Rows are one point carried round by a steady rotation, each followed by how many ticks it has turned.
The counts run from 0 to 449.
[-17   1 -11   8   5  -3  10  -5  14  -6   4  -2   7  -6 -15   7 -17  -8
  -6   5  10 -12   2 -13   5   8  -3 -19  -3  16   2 -13 -25   2  10  -2
  -5  21  12  -4 -16   3  -3 -13   0   5   5] | 417
[  8   5  -5   8  -4   5   5  -2 -24   5   1  14  18  -1 -10   0   1   5
   2 -17   6   6 -14  22   2  18   9   4   1   2  -3   4  -3 -20   2  14
   4   6   4  -9 -15  14  -3   7   7  11 -10] | 262
[-16  10   1  -2   3  13  16   6 -11   0 -15  -1  11   6 -17   2  12   3
  -3  -8  -8  13   6  -3   6  -5   0   8  -7   5   1  -3  -6   4   8   3
 -19   0  18   0   0   4 -12  19  17  15  17] | 393
[  1   2 -13  10   5  -6  -3 -17  16  -4   2  -3  11   6   7   6  21  11
  -3  10 -11 -13  -1   5   5   1  14  12   7  16  16  -3   5  13  13  14
  -1  16  -1   1   7 -10  -6   4   0  11  -2] | 202
[  6 -16 -12 -10   4  11  -3  -4  -8   4 -11 -17  10  -8 -15  -9  17   9
 -11  -7   3  21 -16  -5   1   1  12  10   7  -8  -2   8   8   1  -2   5
   5  -3  -3  -7  13  -3 -17  19   3  -1  -2] | 191
[-20  10  11 -13  13  15   7  -2   3 -12  -6   8   1  10   0   7   6  -1
  -9  -1  -5  -1   6   0 -10  -3   1  -7 -17  12   6 -13  -8   1   7   3
 -11   7  13  13   1   8 -23  -2  16  -6  18] | 23
[  4  -8   2   6   1   4  -3   9 -13   1   0   0   9  17 -10  -7  -1 -13
  17   1   5   6 -11   8 -17   1   3   0  -2  -4 -13  20 -14  -4 -24  13
   9  -7   9   3   3  13   5  -9 -10 -12  -9] | 324
[-11 -17  -9   7   7  -7  -7  17  16  12  -5 -10  10  -2  -9  -4  10   7
  14   5   3   4   8  -9  -2  -5 -12 -14   6  -8 -11  27 -11  14  -4 -13
   9 -10   7  -4  -5  -2   6   5   5  -6  -2] | 406
[ -5 -10 -10 -10  18  -1  -9   1  12   9  -9 -13  14  18  -1   5  12  17
  12   7   7  10   5  13 -10  -5   2 -10  14  -2  -2  21   2   5  10  13
  -4  -5  13  22   2   8 -11  11  -2   0   6] | 329
[ -5   3   3   0  -4  -1   6   6  18   2  10 -11  -9   9  -7  -2   7 -16
  13  13  -6  -1   8 -22   6 -13 -11   8   3   8   0  11  11  19 -11   4
   1 -11  -5  17  10 -19  14  -6  -4 -13  -6] | 300
[  3  22  14  -6 -14  21  -5 -15  -3  -5   6  13   7   0   2   5  10 -12
 -12  -3  -8   2 -14  -1   3  -1  -8   7   2  14  15 -15  -1  -8   3  24
   5  11  -1   3   9  -6  -7   5   0   0   8] | 0
[-10   3 -19   6   6 -15  10  -3  18   4   6   3  -1 -15 -12  -6   6   7
   0   3  -4  -8   9 -10  28  11  -7  -4  -3  20   8  -2   6   8  16  -4
  -8   9   0  -6 -14 -12   7  -2  11   7 -10] | 205
[  2  11  12   4 -13   9   3  15  -8   1   4 -11 -10 -12  -6  -1  -5 -31
   1  -2  -4   4  -2 -13   2  -2  -8   4   1  -9 -19   9  -7   2 -16 -13
   3 -11   1  -4  18 -10  16 -16  -3 -10   2] | 376
[ 16  -2  -9   8 -15  -6  -8  -1 -10  13   9  -7  11 -11  -5   0  10  -9
   4  -4  -1  12 -16   0   9   5  -3   7  20 -10 -13  28   6  -5  -5   1
  15  -3  -8 -15   1 -11  14  -2 -10   2 -16] | 272
[ -1   4  -6 -13   8   5  -8  -9  -1 -13  -5   1   4   5   7   1   5  18
 -16 -14  -8  -5  -1  24 -12  13  14   6  -9  12   8  -5  -6   5  15  -5
  -8   9  -6  -3  -4   6 -16   4  24  -5   3] | 180
[ -7  15   0  -4   5  -8  13   2   7 -10   8   2  -1  15   0  16  10  -5
   0   4 -11  -3  19  -1  -5 -12  -4   4  -5  15   6  -1   7  23  12 -13
 -20   2   2  11  -5 -12  -1  -9  11  -1  13] | 309
[-16  16   5   9  11  -1   7  11  -6   7  -8   3  -3  -6 -10  -9 -15  11
   9 -10   1  -3  16  11  19  12  -7   4 -22   7 -13   0  -6   0  -4  -9
 -16  -2   8  -4  -9   6  10   9  24   7  -5] | 101
[  6  -5  18 -14  -2  27  -7   4   4  -1 -10 -13 -10  -3  13  -3   8  -4
  -9   0  -1  -1  -2 -11 -17  -1   3   3  -5  -3  -7  -2   2   4  -5   6
  12  -9  -2  14  24   4 -16   4   5 -15  12] | 86
[ -9  12  -4   0   0   0  -4   7 -11  -4   0  -1   5  -5 -23 -13  -8  -8
   0 -14  -5  18  -4   4  11   0 -18  -1  -3  -4   0  13 -24  -7 -18  -4
  -7  -7   8 -11 -11   1  13   2   7  -6 -11] | 398
[ -8  -8  -6   4   9  -7  -4  -6  19  -1  -8   9  22   2   4  14  13  18
  -2  11   3  -5   2  -3 -10  -7  -3 -11  -2   7   7  -1  -3   9  21  -5
   3  13   9   1  -9  12 -16   7   6  10  13] | 414
[  5   9  15   9  -5   3 -10 -13  13  11   1  10  15   4  20  23  10   6
   3  10   7 -10  -2  -2  -2  -3   2   7   2  11  -2  -7  16   6  17  16
   5  13   3  17  13   5  -7   4  -4   9  14] | 360
[ -1  -8  -4 -14   2   8  12   4  12  -6  10  -7 -16 -13 -18 -14   3 -13
 -14   7  -9  -7  -2 -28   3   6  -2 -11  -2  12  10  -6   3   0   0   4
   9  -7  -9   6  -2 -15  -8  -9  -3 -16  -6] | 215
[ 13  18   2   2  -5   1   6 -10 -24 -10   5  -1  -9 -17  -9   1 -22 -14
 -18 -11   4   3   2   8   2  11   1  10 -15   1  -2 -23   2 -14   3  -1
  -8  -2  -2  -1  -2  12   0  -4  -9   8  -4] | 156
[  4   9  -2  13 -12 -18  -1 -15   2  -1  21  11  11  -7   1  16  -9  -9
  -3   5   2 -13  -9  -1  12   4   4   9  -6  13  -5   1  10   6   7 -13
  -1  19  -6 -11  -4 -11  10 -21  -8   4  -9] | 282
[ -7   9  14 -17  -5  26  -4  13  14   1  -3  -4 -14  -2   5  -8   8 -12
  -3  -7 -10  -2  -1 -17  -8   5  -8 -11  -2  10  -1   1  -3  -3  -3   5
   7  -7   0  13   8  -8  -5  -2  18 -22  11] | 373
[ -4   7 -14  -1   1  -1   9  -4 -10  -4   8  -2   7  10 -16  -2 -21  -6
   3 -11  10  -6  -4  13   4  21  13  -1  -1  16  -5  -2 -17  -4  -2   9
 -12  21   3  -5 -20   4   8  -8   8   2  -5] | 260
[ -5   2  -3   5  11  -6 -18  -5  -3   1  -7 -12  16   6  16   9  15  19
   2   2  -2   6   4  25 -10  -4   0 -11   8  -9  -5  13  -5   1  18   1
  -4  -2  19   4   7  10  -8   6  -2  15   9] | 42
[  3   8  13  -2  -8  10   9  12   5  -7  -5  10  -5  -4  -4  -8 -16 -12
  -2  -7   7 -12   7 -18 -12   7 -10   5 -16  14  -4 -17 -13   6 -14  -4
   4   2  -7   4  -8  12   5  -7  13 -17   0] | 449
[  1   3  -8  22   3 -18   1   2  -1  11   2   9  21   5   1   7  -1   6
  23   1   8  -4  12  14   3   5  -5  -6   6   0 -17  21  -5   2   6  -1
   0   7  10  -4 -18  10  16  -3   0  17  -5] | 334
[ -7   9   5  -6   7   8 -21  -2  -9  -8  -1  -5   9   5  -3 -15   5  -5
  -4 -10  -8  10 -15  23  -9   0  -7  -9   0  -6   5  21 -27 -13 -16  14
   5 -11   9  -4   6   6  -3   3   2 -10  -8] | 400
[ -3  10   7   2 -15   5  13  -5   1  -2  12  15  -4  -6 -24   0  -7 -23
  -1  -1  -1  -2  -7 -22  17   3  -7   9 -12  17   0  -3   0  -4 -12   4
   1   5  -5  -2  -4  -9   8 -12   1  -6 -10] | 291
[  2  -2   2 -16   2  20   5  10   7  -2 -10  -5 -17   4  -7 -17  -8  -4
   1  -6   3  -2   8 -16 -11   9  -1   4  -8  11   4 -14  -3   5 -12  18
   1  -8  -6  18   1   6  -6   5   8 -20  -2] | 162
[ 14  10   9   7  -8  -3 -27  -5   6  -3   6  -9   5  -7  10  -4  -5 -12
   2   7   9  -2  -5   1  -5  -7 -20   1   7  -4   4  -1  -6   0 -12  12
  20  -6  -2  13   8   4  15  -7 -23  -8 -14] | 431
[  2   0 -11  -4  -1   4  -6   4   5  -7  -6 -22  14   5 -11  -4  23  -6
  -8   4 -13  16  -3  -5 -11 -14  -7   3  20 -11   9  15 -15  16  -7   1
   2  -2   6  -4  10 -10  -5  13  -2  -1   8] | 403
[ -3   7  10  -7   0  -1  -9   2  15   7   3 -12  -1  -3   7  11  12  -4
  -5   5  -8  11  10  -9   7 -22 -13   5   0  -6   1  14  20  17   9 -15
  -2 -10   2  15  16 -15  -2   1   2  -4  13] | 12
[ -1 -15   1  10   1   1   5  -3  16  11   9  -4   8   1  11  11   9  -3
  12  14   3 -24  -2  -6   1  15  16 -11   5  15 -15  11   8   6  13   0
   8  13   2  -1   7 -12  -5 -16   1   1   2] | 279
[ -7  18  19   4   3 -10  -5  -5 -12  -2   2  19   9  -4   7  16   2   5
  -6  -3   3  10   7  15   0 -16  -8   4 -24  -3  -6   0   9   0  10 -18
  -8  -3   6   5   1  14 -12  -3   9   8   4] | 20
